In the rows, 128 means zero.
One turn sends every row of this set to another row. A few are shown first. Where does it send the rows asked after them?
nurov: [159 155 129 112 140 154 120 117 146 149 147 152  96 152 121 147 112 126
 112 137]
Zugag: [113  96 129 119 122 124 147 137 149 147 104 126 134 116  93 141 115 154
  88 103]
regub: [146 118 130 128 121 110 123 125 145 137 116 152 133 112  98 145 140 125
  76  90]
Lin: [122  97 135 125 122 125 143 130 149 150  94 123 129 115  98 140 121 143
  82  95]
nek: [142  98 154 104 108 141 131 102 143 125 146 133 125 118 106 168 148 116
 106 142]
motas: [147 128 131 137 126 124 119 119 141 138 116 155 125  91  85 140 136 126
  76  97]
viv: [159 156 129 114 140 155 119 116 144 149 147 153  95 148 119 146 111 126
 113 139]
lare: [134 122 140 109 171 145 147 109 152 157 122 137  94 140 111 131  96 151
 125 144]
Sazi: [146 126 146 119 171 149 140 100 152 161 111 136  87 133 113 130 101 137
 117 136]
Bosi: [142 105 156 113 113 154 128  96 140 126 144 137 118 101  95 163 145 117
 106 148]
sef: [135  96 150 100 109 141 134 106 143 123 151 134 128 118 102 168 143 124
 110 147]
nali: [125 127 118 123 129 122 132 134 139 130 139 160 136  91  72 139 122 154
  90 116]
bikop: [122 109 136 136 129 143 139 124 144 150  95 129 120  89  80 134 117 144
  84 105]
kovo: [156 156 127 111 141 155 121 120 144 148 151 154  97 149 117 147 109 131
 115 141]
pok: [132 101 149 103 112 147 135 106 141 122 155 138 127 109  95 165 140 129
 112 154]
runa: [136 133 126 135 130 130 124 123 137 134 127 160 127  80  72 137 127 141
  84 109]
Sis: [145 101 156 111 109 148 127  97 142 127 141 134 120 109 102 165 148 112
 104 143]
kabeg: [123 118 116 114 124 109 135 140 143 130 140 156 145 112  87 144 125 152
  90 108]
naki: [148 121 147 115 168 143 140 101 153 162 109 134  90 143 121 132 104 134
 116 131]
liri: [136 105 152 109 114 154 132 101 139 124 151 138 122 101  92 163 140 125
 110 153]
revi: [136 118 140 106 168 139 148 110 154 158 121 135  97 150 118 134  98 147
 123 137]
lerig: [112 108 130 130 129 141 144 130 143 147 105 131 125  91  75 135 111 157
  89 112]
Vipip: [135 113 122 115 119 103 131 135 146 133 129 152 142 122  99 147 134 138
  83  95]
suziv: [127 103 138 133 125 135 138 123 147 151  90 125 121 101  91 138 122 138
  80  96]
Ganom: [156 155 127 110 140 153 122 120 145 148 150 153  98 153 120 148 110 131
 114 139]
zov: [157 153 128 111 139 152 121 119 145 149 148 153  98 153 121 147 111 128
 113 137]
Tam: [144 117 143 109 166 137 144 106 154 160 113 133  95 152 124 134 103 139
 119 131]
Busa: [139 127 143 115 173 150 144 103 150 159 118 138  89 131 108 130  96 146
 122 143]
lor: [108 102 127 121 126 133 149 138 146 146 109 129 132 105  82 137 110 160
  92 112]
luti: [157 157 129 113 141 156 120 117 144 149 148 153  95 147 117 146 110 129
 114 140]

Sazi moves to naki
liri moves to Bosi
And these:
zov moves to Ganom
bikop moves to suziv
kabeg moves to nali

One turn sends every row of this set to another row. A few are shown first. Where does it send the rows asked after them?
guf: [122 105  74 125 116 127 120 117 130 120 134 148 127 120 125 111 150]
fito: [155 138 115 139 121 127 104 113 111 126 138 115 124 123 114 119 159]
ravar: [140 116 123 158 131 172 141 108  78 123 133 147 112 134 129 120 153]
vin: [137  97 108 150 126 168 142 111  74 120 130 148 115 133 129 117 147]
nif: [120 154 119 123 130 128 186 106  85 128 137 150 119 115 130 137 155]
tetu: [114 112 118 120 109 127 197 117 124 124 141 142 124 123 115 121 139]
gifo: [151 119  97 133 117 118 108 116 106 124 135 115 130 124 111 114 153]
Pip: [133 107 101 120 107 156 110 115 134 120 130 150 119 118 150 121 150]
Tas: [134 119 113 164 140 158 145 108  77 124 137 146 114 135 112 115 156]
fonit: [133 143 122 138 123 154 112 111 141 127 139 149 115 117 137 122 164]
Lubi: [ 88 104 116 115 121 130 131 111  96 120 127 143 116 121 134 133 113]
pap: [119 104 125 111 102 143 192 118 124 121 136 143 121 121 131 126 136]
Vog: [ 95 122 141 120 123 147 126 108 102 122 128 144 110 119 145 139 119]
gar: [132 102  98 156 132 154 146 111  72 121 134 146 117 134 114 112 148]
feri: [128 143 129 112 119 148 181 107  86 128 132 153 115 114 151 145 152]
zogag: [ 83 125 117 130 135 116 136 109  98 122 134 141 116 123 115 128 121]
Gito: [172 139 135 140 133 124 154 103 101 128 137 144 115 129 163 127 153]
Fafut: [162 104  92 132 128  98 161 107  89 123 134 144 126 130 150 117 141]
zazo: [172 104 114 124 119 124 153 107  94 124 129 147 119 127 174 127 142]
zoke: [157 108 102 122 107 133 103 118 105 122 129 117 127 122 128 119 149]
vumas: [147 105 104 101 126 129 145 118 131 122 130 109 109 115 147 123 115]
vudob: [116 131 135 126 115 133 194 114 129 125 144 142 120 122 115 124 146]
Zipub: [162 125 122 128 111 142  99 115 111 126 133 115 122 122 131 124 155]
seriz: [153 132 131 112 133 139 142 114 139 126 132 107 103 115 152 128 125]
fuze: [125 120 109 102 111 141 183 112  80 122 129 152 120 113 151 141 144]
femen: [140 119  95 115 140 105 152 116 130 124 136 106 112 119 123 115 120]
Sibi: [122 122 143 119 106 148 190 115 129 125 139 142 117 121 133 130 143]
Fodes: [145 146 122 124 147 117 150 112 136 129 141 106 106 117 126 122 129]
ruk: [162 138 111 148 141  97 161 104  96 129 142 142 121 132 140 119 153]
Masun: [121 141  95 145 132 124 121 111 136 126 142 145 123 121 112 111 163]
vobu: [116 129  97 112 123 119 189 110  78 125 134 150 124 115 130 134 148]
pobem: [ 90 144 142 134 135 132 131 107 104 125 134 141 110 122 125 136 128]

Zipub moves to fito
ruk moves to Fafut
And these:
pap moves to Sibi
pobem moves to zogag
Masun moves to guf
vin moves to ravar
Fodes moves to femen
feri moves to nif

